(in the rows, 128 means zero)
One turn moves every row onto another: examples first, then more rows asked
fik: [117 161 127 127 128 117 124 124 140 113 138  89 124 100 132 133 115 128
 118 141 107 124]
sonek: [131 125 130 120 142 136 133 109 144 138 128 134 123 209 133 139  98 100
 148 141 109 110]
balom: [103 135 105 123 141 130 132 109 134 136 139 139 100 201 124 148 111  99
 131 134  99  94]
Vonul: [129 139 120 119 124 136 139 124 111 162 132 159 121 176 120 142 117 137
 130  87 107 125]
rina: [111 145 133 105 135 128 122 128 176 137  98 115 113 108 130 136 136 145
 120 148  88 116]
tav: [119 140 145 108 132 130 121 126 181 139  92 116 115 114 131 134 134 142
 128 151  95 116]
zubef: [122  93 134 146 133 122 138 121 128 125 146  89 128 136 136 154 142 133
 156 154 104 121]
Milu: [120 127 123 106 140 174 134 126  97 107 123 127 133 164 131 127 126 124
 136 106  75 102]
Tivaz: [116 128 126 129 137 134 130 125 166 112 111 133 120 100 124 139 148 136
 146 157  93 109]
Vare: [111 154 141 134 110 144 131 111 154 126 130  99 103 128 123 158 134 119
 138 169 113 114]
bon: [131 139 128 111 132 130 133 133  99 145 141 166 123 174 131 141 115 132
 147 101 110 127]
savir: [118  86 132 161 128 115 136 120 131 126 136 103 115 131 128 144 146 127
 149 140 111 105]
Kida: [122 133 117 109 125 128 134 132 100 145 140 171 117 174 128 146 119 128
 141 103 111 122]
Novog: [132 126 121 104 127 125 134 133 103 145 138 168 127 172 132 141 111 130
 140 102 114 129]
fot: [117 118 153 128 135  99 121 128 137 154 121  70 109 139 140 130 128 141
 116 122 104 119]
Vafiv: [115 145 142 117 137 126 121 127 176 137  93 117 111 108 128 127 138 141
 122 139  92 111]
bot: [118  90 116 147 135 108 137 123 125 120 148  90 130 120 131 143 138 134
 138 136 104 116]
supe: [129 154 124 132 166 130 131 115 126 130 144 116 132 191 135 124  97 113
 139 114  90 117]
Kade: [118 102 119  96 120 174 134 123 108 110 113 142 125 170 128 137 128 113
 134 120  87  95]
lugez: [125 131 143 145 109 114 120 118 155 121 110 116 105 110 125 122 122 108
 122 139 133 102]
zat: [123 132 134 131 144 134 129 125 165 112 111 127 129  99 128 134 142 139
 149 154  91 116]
kapa: [121 133 110 145 150 116 130 113 134 133 127 139 113 182 121 114 102 100
 121  97 105  93]
Loz: [113 141  92 105 152 123 137 115 130 130 152 119 132 184 131 141  92 113
 121 124  89 116]
tebe: [136 101 125 105 129 164 131 127 107 107 109 137 141 160 130 114 117 117
 131 100  91 101]
Demoz: [115 148 149 120 111 136 125 116 151 122 128 102 106 130 132 154 126 116
 143 178 116 119]
pid: [125 122 130 140 100 119 127 114 163 124 112 111 114 108 119 131 118 111
 115 142 133 108]
Siloz: [112  99 148 118 119 100 121 125 145 160 115  82 100 146 137 141 130 132
 115 136 114 113]
Guli: [101 122 146 121 129 108 123 126 136 158 128  72  93 148 138 150 138 139
 120 140 100 116]
kave: [117 118 123  94 123 159 126 127 112 128 100 127 119 164 128 116 117 121
 106  89  86  95]
butev: [123 122 145  94 122 175 126 124 116 132  97 128 115 184 131 127 122 117
 127 109  88  98]
paf: [129 158 133 136 128 127 130 117 148 118 135  84 134 103 129 130 115 131
 123 137 106 130]
gili: [122 127 129  78 129 169 129 127 111 127 110 114 131 173 136 129 113 128
 117 107  77 113]
zuti: [136 133 127 113 120 139 140 124 118 162 130 159 126 184 124 147 112 135
 135  97 111 131]
Pov: [127 136 111 104 119 138 141 126 115 161 136 154 126 178 122 151 113 138
 127  96 106 132]
dufo: [133 110 104 115 140 110 129 114 144 130 128 137 135 184 130 121  85  99
 118 116 112 110]
Sazi: [124 122 125 123 137 130 128 126 169 110 110 131 130  94 126 134 139 137
 141 154  95 115]

supe goes to kapa
Guli goes to bot
Where do these go?
zuti goes to bon
Vare goes to fik
Tivaz goes to rina
butev goes to Milu

